Small tables with named rows and columns. After each table, cells are looked up by row and column.

bisid
         lerozad  paf  baresa  pinipug  tekabeb  fuz  dil
goka          63  160     161      149      181  164  191
sodudov       69  192     189      190       69   64  145
rekuguf      189   86      87       98       71   90   54
mato         189   86      87       98       71   90   54
nop           62  161     161      149      181  165  191
sil           62  161     161      149      181  165  191
bovobo       175   57      59       58      175  183  103
bul          189   86      87       98       71   90   55
pifik        189   86      87       98       71   90   55
pel          189   86      87       98       71   90   55
bov          175   56      58       57      176  183  104
lisu         175   57      59       58      175  182  103
satuni        62  161     161      149      182  165  192

goka, baresa => 161
pel, baresa => 87
satuni, fuz => 165
mato, pinipug => 98
sodudov, paf => 192
bovobo, dil => 103
bov, dil => 104
lisu, baresa => 59
pifik, lerozad => 189
bovobo, fuz => 183
satuni, pinipug => 149
bul, lerozad => 189
sil, baresa => 161
nop, tekabeb => 181
lisu, pinipug => 58
bovobo, pinipug => 58
goka, fuz => 164
pifik, paf => 86
bul, dil => 55
Which row has the largest paf? sodudov

vema =
         tek  nem
fufi      75  105
zarofed  113  137
gatusot  142  199
nodizis   58  149

nem of fufi: 105
tek of fufi: 75
tek of nodizis: 58
nem of gatusot: 199
tek of zarofed: 113
tek of gatusot: 142
nem of zarofed: 137
nem of nodizis: 149
Which row has the largest nem? gatusot

zuzog:
,rafo,rel,lat,zup,vodaba,venes,fef,mazi,gotu,fofe
bol,165,142,117,77,143,85,157,67,42,172
zefimep,48,153,235,143,201,148,160,185,232,226
gis,124,217,112,97,110,138,100,220,124,128
sima,216,79,18,127,168,142,113,91,35,142
miloku,179,55,145,178,140,119,183,53,210,156
guzu,115,154,220,141,77,212,110,140,126,51
kotas,101,110,134,247,124,220,136,245,152,115

What is the mazi of sima in zuzog?
91
What is the gotu of kotas in zuzog?
152
What is the zup of bol in zuzog?
77
What is the gotu of guzu in zuzog?
126
What is the mazi of guzu in zuzog?
140
What is the gotu of gis in zuzog?
124
What is the fofe of sima in zuzog?
142
What is the fofe of gis in zuzog?
128
What is the venes of zefimep in zuzog?
148
What is the zup of miloku in zuzog?
178
What is the fef of zefimep in zuzog?
160
What is the rafo of zefimep in zuzog?
48
Which row has the largest venes? kotas

rezal.tsv
	pobi	fiv	sisen
vifu	-14.55	-41.62	-29.92
vebel	-52.58	55.07	56.09
lum	-7.20	-55.14	-55.24
gef	-6.10	-55.87	-55.89
nefan	-6.85	-55.52	-55.54
vopo	-53.56	58.68	59.52
movo	-52.60	55.27	56.25
suto	-14.56	-41.68	-29.92
bov	-51.40	57.55	55.84
likotu	-52.88	56.04	57.06
laz	-7.37	-55.05	-55.18
gop	-14.77	-41.70	-30.13
zak	-14.24	-41.34	-29.31

suto, pobi -> -14.56
bov, sisen -> 55.84
gef, fiv -> -55.87
movo, fiv -> 55.27
lum, sisen -> -55.24
likotu, fiv -> 56.04
vebel, pobi -> -52.58
suto, fiv -> -41.68
zak, fiv -> -41.34
laz, pobi -> -7.37
nefan, fiv -> -55.52
vopo, sisen -> 59.52
vifu, pobi -> -14.55
nefan, pobi -> -6.85
suto, sisen -> -29.92
movo, sisen -> 56.25
bov, pobi -> -51.40
vopo, pobi -> -53.56
zak, pobi -> -14.24

Table refima
	lafu	zopob	puda	gunur	mino	fonikiz	sapak	bomegoz	fon
komo	-35.2	-5.2	-55.5	-32.9	-32.9	-18.0	-43.3	40.9	-18.0
vin	-20.6	1.2	-17.1	-35.7	-23.0	-29.7	-15.2	-75.5	-14.6
kupoke	-39.5	29.8	-57.4	-12.6	-24.6	-22.7	-24.4	-25.6	-16.1
fevarez	-47.9	-0.4	-17.0	-33.9	-9.6	-33.3	-25.4	-9.3	-3.6
kiselu	-25.3	60.7	10.7	-43.5	-20.4	-18.1	-23.8	-9.9	-77.6
gep	-34.4	-91.4	-13.5	-24.6	-32.5	-28.6	-24.7	-34.1	-95.2

vin, gunur: -35.7
gep, mino: -32.5
vin, bomegoz: -75.5
gep, fonikiz: -28.6
komo, mino: -32.9
kupoke, zopob: 29.8
komo, lafu: -35.2

kur =
,nobage,sifopop,fug,sunaguz
meb,20.20,11.42,15.62,36.80
zelut,20.21,22.79,15.62,15.22
fozeku,20.72,18.12,15.62,42.14
ket,20.21,26.37,15.62,36.80
golupi,20.21,10.83,13.93,77.90
vigutu,16.24,12.34,15.62,27.93
gepobi,18.10,12.34,15.62,29.43
muz,20.21,18.69,15.62,36.80
sigib,20.21,12.34,15.62,53.06
bonefe,20.21,12.34,15.62,31.22
vagodi,20.21,12.34,15.62,67.68

muz, sifopop -> 18.69
zelut, fug -> 15.62
muz, fug -> 15.62
meb, sifopop -> 11.42
vagodi, fug -> 15.62
ket, fug -> 15.62
sigib, nobage -> 20.21
golupi, fug -> 13.93
meb, sunaguz -> 36.80
vigutu, fug -> 15.62
bonefe, nobage -> 20.21
vagodi, sifopop -> 12.34
gepobi, nobage -> 18.10
zelut, nobage -> 20.21
Which row has the largest sifopop? ket

vamugi:
|  | zop | zuk | vakibus |
|---|---|---|---|
| tifip | 3.80 | 2.91 | 4.49 |
| venape | 5.27 | 3.41 | 8.27 |
| virub | 2.51 | 1.14 | 3.23 |
| vid | 5.56 | 7.46 | 2.65 |

zuk of tifip: 2.91
vakibus of tifip: 4.49
zuk of virub: 1.14
zuk of vid: 7.46
zuk of venape: 3.41
zop of venape: 5.27
zop of tifip: 3.80
Row with the largest vakibus: venape

desuk:
         luzas  kimezed   lor   tup   gav  basu  gupusob
vep       4391     4394  4435  4299  2869  7292     4453
gep       4469     4611  4455  4649  8005  8439     4585
zin       4344     4202  4354  4171   897   381     4226
gifati    4391     4393  4435  4300  2882  7262     4453
tegiz     4469     4612  4455  4649  8011  8443     4586
lavup     4417     4412  4377  4496  5785  1426     4358
mem       4418     4412  4377  4496  5789  1424     4358
terek     4391     4393  4435  4299  2872  7280     4453
nural     4390     4393  4435  4299  2868  7291     4453
motorak   4344     4204  4354  4173   921   384     4227
gem       4417     4412  4377  4496  5783  1433     4358
narud     4417     4412  4377  4496  5783  1434     4358
depi      4418     4412  4377  4496  5784  1433     4358

What is the luzas of gifati in desuk? 4391
What is the tup of motorak in desuk? 4173
What is the basu of gep in desuk? 8439
What is the gupusob of narud in desuk? 4358
What is the gav of nural in desuk? 2868
What is the luzas of gem in desuk? 4417
What is the basu of depi in desuk? 1433
What is the lor of gem in desuk? 4377
What is the kimezed of zin in desuk? 4202
What is the basu of tegiz in desuk? 8443
What is the tup of gem in desuk? 4496
What is the tup of gifati in desuk? 4300
What is the tup of vep in desuk? 4299

mulip =
,tago,dum,dos,bas,naba,nopomo,kog,sivu,nog
fovu,-781,-585,-302,412,-364,-683,-288,-743,-345
zumul,-781,-643,-302,412,96,-683,160,-743,-658
bam,-781,-359,-302,452,-364,-683,-607,-743,-196
keniki,-781,-196,-302,412,-327,-683,-269,-743,-477
seve,-781,-359,-302,412,780,-188,-84,-743,-595
sipokab,-781,-359,-302,412,-364,-683,-397,-743,-416
rimam,-781,-359,-302,412,-364,-683,-269,-743,-581
tur,-781,-292,-302,412,-364,-683,-359,-743,-77
sol,-781,-594,-298,412,-364,-683,-269,-743,-390
sadaz,-781,-359,-302,412,210,-429,-269,-743,-872

tago of rimam = -781
naba of seve = 780
dos of sol = -298
naba of keniki = -327
nopomo of sipokab = -683
dum of bam = -359

nof.tsv
	lanibot	mufelel
pid	480	500
nir	480	670
subi	509	711
zirozo	653	864
malafe	541	526
pezani	392	474
palog	112	5
rutig	168	112
puvag	139	17
pizipig	275	219
lupum	169	158
domu	233	284

mufelel of domu = 284
lanibot of nir = 480
mufelel of malafe = 526
lanibot of domu = 233
mufelel of nir = 670
mufelel of puvag = 17
mufelel of lupum = 158
mufelel of subi = 711
mufelel of zirozo = 864
Row with the largest mufelel: zirozo

pivifuf
|  | pap | bisa |
|---|---|---|
| mevon | 0.98 | 0.94 |
| bes | 0.42 | 0.58 |
| mifele | 0.20 | 0.07 |
| gudu | 0.02 | 0.84 |

mifele, pap -> 0.20
bes, bisa -> 0.58
gudu, pap -> 0.02
mevon, bisa -> 0.94
mifele, bisa -> 0.07
bes, pap -> 0.42
mevon, pap -> 0.98

lemalov
        suzamis  lin  lus  kuri  vozed  mevo  big  fuv  niv  noviro
gizega      215  211  170   124     98   100   89  209  215     169
nodir       135  136  132   133    136   135  135  129  131     132
kosis       128  128  127   133    133   137  137  132  131     133
geb         129  127  128   133    130   135  134  137  136     134
ges         136  138  135   132    142   135  137  120  121     131
zutegi       53   55  107   141    170   163  180   52   45      96

noviro of ges = 131
big of geb = 134
mevo of kosis = 137
lus of geb = 128
fuv of ges = 120
lin of zutegi = 55
fuv of zutegi = 52
suzamis of kosis = 128
suzamis of nodir = 135
niv of geb = 136
suzamis of geb = 129
fuv of kosis = 132
niv of ges = 121
suzamis of ges = 136

